rotation ticks, each row followed by its count of ticks:
The counts run from 0 to 538.
[  5  -6 -14 -18   7  11  28 -10  15   5 -37 -12  -3  -1 -11   8  28  23
  15   9   5  -4  10  21   6  19  14   3  -6   0 -20 -10   5  16]
534
[ 10 -23  -7 -18  17  16  20  -1 -16   1 -18   8 -11   6  -2   6  17  26
  30   4  10 -10  -1  24   0   4  13   0  -3  14 -33  -9  13   8]
169
[ -2 -14  -5  -9  19  -6  11 -12   2  13 -35  -8  -1  12  15   1  38  27
  21  -2  -5  -2  -8  16  11  12  12  15  -5 -12  -9  -7  15  11]
149
[  0 -13 -12 -16  10  10  22  -1  11  10 -30 -14   3  12   2   1  18  30
  22  11  17  -1  15   6   6  17   9   0  -5 -11 -32   1  22   5]
91
[-11 -18  -8 -19  25   6  12  -1  -2  10 -20  -8   9   9  -9   5  30   8
  17  14   9  -6   9  21   6  19  19 -17 -20 -11 -24  -8   8  18]
3
[  8 -17 -17 -13  17  19  22   3   1  18 -42   9   8   6   1  -5  31   8
  14   4  -6   6   9   7   5  14  14   2   8   5 -13 -15  -2  27]
112
[-10 -14  -7 -19  25  15  14   1  -7  17 -24  -6  10  11  25   8  12  25
  25  24  13 -12  10  15   5   4   1   0  -2  -6 -21  -4  17  11]
327
[  9  -2   2 -10  12  13  27  -3  -9  20 -37  11   1  -4  11   2  26  19
  18   2   6  -1  -6  10   4  18  21   0   3   3 -18 -22  -2  19]
107
[ -7 -18  -8 -10  22   7  11   1  -4  10 -46   8   0   7   0  -3  41   8
  13   6  -3  -7  18  22   5   6   8   6   9  -5  -4  -5   3  22]
394
[-27 -11 -11  -7  19  -4  27   1   7  13 -26 -10   0   8   9   3  14  21
  14  14   0  -8   7   1   5  24  17  -3  -8  -5 -31 -14  12  13]
185
[  8 -13  -9 -18  13   5  19   6 -11   9 -32   3  -6   9   0   1  38  26
  13  13  20   6   6  22   1   8  24   2 -12   0 -22  -1   1   5]
9
[ -4 -13   6 -20   2  15  19   5   5  11 -21  -1  -3  16  -3  10  29  25
  23  13  12 -10 -12   9  19  20  17  -6   2  15 -27   0   1  21]
449
[ -6  -6 -10 -19  12  15  18   6  -4  20 -31  -8  12  11  15   9  26  27
  16  26  13  -1   3  16  -1  17  15  -2 -11   0 -19  -6   2   9]
528
[ 13 -14  -9 -23  19   5  16   1  -8  16 -21  -2   8  -3  -1  -5  25  27
   9   4  18   5  19   2   1  14   5  -4   1  -4 -36 -17  12  20]
281
[  4 -12  -7 -25  20   1  12  -4   6   8 -32  -1   3  10  10  -4  37  19
  11  17  16  -3  25  17  16   2   9   9   3 -16 -13   5   1  13]
50
[  5  -6 -11 -11  17   8  20  -5  -4   9 -38   2  -7   6  21   2  28  27
  23   7   6   6  -4  21   1   9  22  12  -9  -6 -17 -15  10   0]
340
[  0 -15   3  -8  13  16  23 -10  -5   5 -21  11   0   4   8   7  14  22
  43   1   2 -23 -10  15  11  13  18  -8   4   0 -21  -7  10  10]
499
[  4 -26 -10 -16   9  -6  16  -4   5   6 -14  -1   6   2   0 -13  29  26
  23  -5   2  -9   8  -3  23  20  19   6  11   1 -38  -7   4  11]
463
[ 10 -25 -17 -15  23  21  11   1 -10   7 -32   5   3  10  -3  -4  30  11
  23   5   0   0   3  28  -3  -1  12   9  -4   2 -11  -4   8  14]
161
[  3 -24  -2 -15  29  18  24   3  -7   9 -21  13   0   3  11  -7   7  11
  23   6   4   4   0  -4  13   8  24  -3   5   3 -33 -21   7  19]
268
[ -7 -18 -11 -18  23  -9  20 -12   8   9 -24 -10  -5   2  -4  -2  26  21
   7   1   0   7   7  13  12  19  16   6  -8 -10 -33 -20  10  24]
190
[  4 -18  -3 -17   5  14  28   5  10   4 -30   2  -6   9  -9  -2  21  27
  20   6  11  -7  10   3  18  12  14   7  14  11 -31   3   4  18]
453
[  5 -16  -4 -20  10  20  17  10  -6   8 -21   6  13   6 -12   1  36  13
  22  13  12  -3   1  13   8  17  27 -16  -2  10 -23  -1  -6  15]
446
[  4 -21   1 -22  26  -2   6 -14 -10   6 -17  -3   6   7   1  -3  40  17
  18   4  15  -3   5  21  11   9  12  -8 -11 -20 -20  -5  13  17]
240
[ -8 -20 -17 -16  26   7  16   4   0  11 -34 -10   2  16  -4  -2  26  15
   5  14  11   5  18  15   0   7   8   3 -12 -13 -20   0  16  18]
1
[ 10 -29  -6  -7  19   9  17  -6  -5   3 -23   6   7  13  -6 -10  34  16
  33 -15  -2 -10  -9  13  12  10  21  -2   6  -3 -20  -3  12  14]
70
[  6  -8 -14 -18  13  18  24  -1   2   9 -35   7   8  -6  -1   1  27  11
  21  19   2   1  18  23  -1  17  25  -3  -4   4 -16 -16 -10  10]
536
[  4 -27   6 -17  29  14  14  -5   2   8 -20  -5  -3  19  -1   0  14  18
  27  -1   8  -7  -3   9  14   6   4   2   5  -3 -31  -5  27  26]
78
[ -4 -14   2 -15  28   1  18  -2 -11  22 -23  10   7  -3  25  -3  19  19
  18   7   7  -8  13  -4  15  14   7  -4   8  -6 -30 -22   3  20]
469
[  8 -24   3 -13  21  12  17  -5  -1   7 -32  10  -4  21  12  -8  30  11
  25  -1  -5   1 -12  14  19   4  20  13  10  -3 -12  -3  12  15]
68
[ -3 -28  -9 -15  29  15  11  -6  -6  11 -15   4  17   1   0   1  17   8
  36   4  -7 -18   3  14   7   7   3 -13   7   0 -23 -10  10  26]
316
[  5 -10   0 -14  14  13  26  -6   0  19 -43   3  -7   3  11   1  22  24
  10   4   2   5  -6   9   9  13  15  13   3   2 -15 -20   4  25]
108
[  4 -20  -9 -10  20  -2  17   3 -14  12 -33   3   5  10   0 -10  41  17
  10  -4  12   7   3  12   2  16  20  -8 -13 -11 -26 -11  10  11]
433
[ 15 -22 -11 -31  19   9   5  -7  -3   9  -6   3   9  -8   9  -2  25  27
  26  14   6 -10  14  20  13   3   6   8  11   6 -30 -14   2  18]
129
[ -5 -21  -5 -13  21  21  12  12 -12  11 -26   3  -2  23   9  11  20  22
  29  17   4  -7  -9  22   3   3  17   3  -3  14 -17  -1   7   9]
166
